M =
[[-3.30 +4.86 +1.17 +7.13 +0.46 -1.52 +0.56 +4.15 +0.99]
 [+2.36 -3.06 +0.72 -7.01 -1.45 +0.18 +1.08 -5.00 -1.30]
 [-0.13 +0.92 +5.12 +2.72 -3.74 -1.31 +2.80 +3.26 +0.09]
 [+0.20 -0.36 +5.93 +1.47 -4.81 -1.19 +2.66 +1.96 -0.26]
 [+1.95 -2.41 +4.64 -1.86 -4.16 -0.29 +2.51 -1.85 -0.55]
 [+3.19 -3.05 +1.79 -6.52 -2.52 +0.84 +1.82 -4.41 -1.06]
 [-1.49 +2.03 +3.61 +4.53 -2.69 -1.03 +2.02 +3.60 +0.40]
 [+0.44 -0.15 +5.63 +2.39 -4.65 -1.78 +2.84 +1.85 +0.14]
 [+2.99 -3.03 +3.99 -3.09 -4.10 +0.00 +2.29 -2.29 -1.41]
 [-2.37 +3.55 -4.06 +4.51 +5.03 -0.03 -2.81 +2.65 +1.03]
 [-1.95 +2.84 +3.27 +5.21 -2.19 -1.53 +1.94 +5.17 +0.32]
 [+0.25 +0.36 +5.22 +2.31 -4.18 -1.32 +2.61 +1.69 +0.08]
 [+2.68 -3.48 +2.23 -5.68 -2.40 +0.69 +1.69 -3.78 -2.02]
 [+1.05 -1.46 -5.48 -3.80 +3.09 +1.24 -3.14 -3.50 -0.59]
 [-1.60 +2.05 +4.35 +3.57 -3.45 -1.53 +2.11 +4.48 +0.30]]
M[0,0]: -3.30
M[1]: [+2.36, -3.06, +0.72, -7.01, -1.45, +0.18, +1.08, -5.00, -1.30]
M[11,0]: +0.25
M[8,8]: -1.41
M[13]: [+1.05, -1.46, -5.48, -3.80, +3.09, +1.24, -3.14, -3.50, -0.59]
M[3,1]: -0.36
M[9,1]: +3.55
M[7,1]: -0.15
M[5,8]: -1.06
M[2,3]: +2.72
M[:, 7]: [+4.15, -5.00, +3.26, +1.96, -1.85, -4.41, +3.60, +1.85, -2.29, +2.65, +5.17, +1.69, -3.78, -3.50, +4.48]
M[10,0]: -1.95
M[9,5]: -0.03
M[2,4]: -3.74
M[11]: [+0.25, +0.36, +5.22, +2.31, -4.18, -1.32, +2.61, +1.69, +0.08]
M[:, 0]: [-3.30, +2.36, -0.13, +0.20, +1.95, +3.19, -1.49, +0.44, +2.99, -2.37, -1.95, +0.25, +2.68, +1.05, -1.60]
M[7,6]: +2.84
M[9,6]: -2.81
M[8,3]: -3.09
M[10,7]: +5.17
M[6]: [-1.49, +2.03, +3.61, +4.53, -2.69, -1.03, +2.02, +3.60, +0.40]
M[2,0]: -0.13
M[6,8]: +0.40
M[14,5]: -1.53
M[5,5]: +0.84
M[12,5]: +0.69
M[14,3]: +3.57
M[8,2]: +3.99
M[1,6]: +1.08
M[3,3]: +1.47
M[:, 1]: [+4.86, -3.06, +0.92, -0.36, -2.41, -3.05, +2.03, -0.15, -3.03, +3.55, +2.84, +0.36, -3.48, -1.46, +2.05]
M[10,2]: +3.27
M[2]: [-0.13, +0.92, +5.12, +2.72, -3.74, -1.31, +2.80, +3.26, +0.09]
M[11,4]: -4.18

arr =
57  35  61  64  49  53  62  45  72  43  48
71  23  63  53  56  56  66  36  70  44  53
58  34  63  65  49  54  66  44  71  42  47
88  23  67  43  40  66  65  85  47  56  70
86  32  59  44  35  46  75  50  58  58  63
82  27  63  52  36  55  63  35  58  42  57
87  18  56  53  33  52  69  63  52  71  64
arr[-7, -11]: 57
arr[2, -5]: 66
arr[1, 0]: 71
arr[-6, -3]: 70
arr[5, 0]: 82
arr[-5, 0]: 58
arr[5, 4]: 36
arr[6, 3]: 53
arr[-2, 5]: 55
arr[-2, 10]: 57
arr[3, 9]: 56
arr[-2]: [82, 27, 63, 52, 36, 55, 63, 35, 58, 42, 57]
arr[-7]: [57, 35, 61, 64, 49, 53, 62, 45, 72, 43, 48]
arr[-5, -4]: 44
arr[:, 1]: [35, 23, 34, 23, 32, 27, 18]
arr[-3, 5]: 46
arr[0, -9]: 61
arr[3, 4]: 40
arr[:, 2]: [61, 63, 63, 67, 59, 63, 56]
arr[1, -5]: 66
arr[-3, 3]: 44
arr[6, 5]: 52
arr[-6]: [71, 23, 63, 53, 56, 56, 66, 36, 70, 44, 53]
arr[-6, 10]: 53
arr[3, 5]: 66

grid = +2.82 +5.70 +4.83 +1.97 +0.60 +0.75 +0.21 -0.01
grid[0] -> +2.82
grid[6] -> +0.21
grid[4] -> +0.60
grid[3] -> +1.97
grid[7] -> -0.01
